A single turn carries every row of the set below to another of its rows. Some are shown first; where does it send the rows asked next?
dovus: [ 1.17 -1.41  0.55 -2.49  1.64 -0.04  1.86 -0.30 -2.82 -0.41  0.84 -0.27
  2.55  0.74 -2.23  0.22 -1.17 -2.45 -1.49 -4.43]
kipo: [-0.41 -1.77  2.60  1.49  1.23  2.62  1.58  1.56  1.21  3.59 -1.30 -0.38
  1.49  1.12 -1.60 -0.63  0.45 -1.83  1.99 -2.81]
fifet: [ 0.74  1.26 -2.02 -0.46 -1.29  0.61 -0.07  0.58  0.64  0.90 -0.13 -4.86
  1.06 -2.07 -0.86  0.30  0.67 -2.93  0.67 -0.33]
gade: [ 2.53 -1.39 -0.10  2.91 -1.26 -0.76  2.09 -1.12 -1.17 -0.58 -1.91 -1.51
 -1.13 -3.01 -0.35 -1.95  1.08 -1.01  0.95  1.06]
rulod: [ 3.53 -0.89  1.84 -0.81 -0.37  0.67 -2.00  1.02  4.17  0.74  0.01 -1.91
 -1.29  0.80 -0.60 -1.05 -0.02 -3.21 -3.30  0.29]
lig: [ 0.67 -2.17 -1.26  2.17  0.25  1.65  1.50  0.67 -0.36 -1.88  0.75  0.83
 -1.29 -2.27  0.54 -1.03  0.77 -1.60  3.66 -2.70]
samod: [-0.31 -0.40  0.54  1.11 -1.87  0.68  3.61 -1.86  2.38  0.16 -0.76  1.56
 -1.23  3.25 -0.07 -2.12 -1.07 -0.97 -2.16 -2.00]
bega: [-1.08 -2.97 -0.04  2.40  0.58  1.56 -0.04  3.02  0.38 -2.21  0.08 -0.42
 -1.04 -1.75 -0.61 -0.39 -0.12 -0.35  2.65 -2.66]
tilam: [ 2.73 -2.03  1.43 -1.19 -1.73  1.11 -1.88 -0.84  2.79  2.35 -0.27  1.73
 -2.12  0.32 -0.68 -0.08  0.07  0.84 -3.15  1.15]
pibe: [ 0.04  0.89 -1.12 -1.18  3.82  1.55  3.51  0.21 -0.24 -0.98  1.62 -0.16
 -0.29 -2.77  0.18 -2.31 -0.93 -0.16 -1.91  0.95]
Vak: [ 0.45 -1.63 -1.30 -1.57  1.96 -1.61  0.31 -2.92  1.10  0.47 -1.98  0.72
 -0.27  0.73 -3.86  2.08 -0.77 -0.50 -2.36 -1.32]
Nutug: [ 2.52 -2.38  3.84 -2.65 -0.03  1.84 -0.61 -0.81  0.96 -0.72  0.50  0.52
  0.80  0.63 -4.27 -0.31  1.34 -2.28 -0.61 -2.52]
gezog: [ 2.82 -2.06  3.27 -1.68 -0.71  1.79 -2.02  2.29 -0.23 -1.11  1.46  2.41
 -0.65 -0.96  1.58 -0.82  0.57 -1.53 -1.60  0.44]
Gagi: [ 2.79 -1.02 -1.19 -2.92  1.96  1.87  1.68 -2.16 -1.44  1.13  0.41  1.56
  1.04 -2.61 -1.36 -0.62  0.80  1.17  1.66 -0.87]
Kodo: [-0.07  2.86 -0.99  1.11 -1.13  2.33 -0.61  1.69  0.36  1.98  0.03  0.00
  1.27 -0.06  0.00 -2.33 -1.56 -2.24  2.03  0.97]
puv: [ 2.71 -3.15 -1.02  1.20 -0.03 -1.91  1.90 -2.75  0.10  0.12 -2.84 -0.02
 -1.05 -0.20 -2.13 -1.25  0.21 -0.39 -3.41  0.13]
Geme: [ 0.45 -0.91  0.01  0.70  0.77 -0.69 -2.02  2.36  0.61  0.42 -1.88  2.20
  0.12 -0.61 -0.78  2.28 -2.70  1.02 -3.29 -0.60]
Vir: [-1.43 -0.42  2.31  0.06  2.20  1.80 -3.03  2.59  1.97  0.73  0.76 -0.47
 -1.54  0.41 -1.59  1.46  0.43 -1.98  0.78  0.46]
supa: [ 0.93  0.89 -1.55  0.39  3.44  2.62  2.22 -0.44  2.52 -1.11 -2.05  1.41
  0.11 -1.04 -0.17  2.38  1.50 -0.03  0.83 -0.19]
mizu: [ 0.44  0.65 -1.32  0.88 -0.56 -2.07  0.04  1.29  0.51  0.66 -2.50  1.69
 -1.00  0.62 -0.03  1.66 -2.24  1.24 -3.28 -0.63]
guni: [-1.11  0.48 -1.07 -0.13  2.92  1.81  4.69  0.98  0.01  0.38  0.78 -1.40
 -2.25 -0.72  0.32 -2.45 -0.93 -1.64 -1.67  0.09]
mimov: [-0.86 -0.09  0.98 -0.68 -0.28  3.64  1.11 -3.32  0.21  2.42 -0.13  1.34
 -1.52 -0.39  2.78 -1.44  1.01 -2.29 -1.13  0.08]
ras: [ 3.28 -2.09  2.27 -2.76 -0.24  2.49 -1.03  0.78 -0.57 -1.47  1.09  3.19
  0.70 -2.10  0.98 -0.51 -0.62 -0.52 -2.88 -1.19]
ruli: [-0.34 -1.60  1.57 -1.47  0.11  0.12  1.33 -0.41 -1.60 -0.42 -0.21  0.94
  2.21  1.02 -2.01  0.18 -2.71 -2.39 -3.55 -4.35]
tivup: [-0.27  1.77 -0.20  0.87 -2.56  1.82  0.03 -0.41  0.30  1.45  0.34  0.09
  1.10  0.72  0.94 -2.95 -3.85 -2.11  0.90 -0.67]
Puvok: [ 2.38 -1.51  0.55 -2.71 -1.21  0.56 -0.98 -1.17 -0.84 -0.30 -0.80 -2.25
  1.07 -2.51 -3.80  1.83  1.16 -2.68  0.48 -1.28]
lifu: [ 2.69 -1.52 -0.09  0.47  1.82  0.73  1.51  0.63  2.12 -0.88 -0.53 -3.54
 -0.95  0.62  1.07 -3.63 -0.11 -4.17 -1.00  0.36]

mizu -> dovus
ras -> Geme
Now these:
lifu -> gade
mimov -> supa
rulod -> puv
tivup -> pibe
Vir -> samod
Vak -> Nutug
guni -> lig

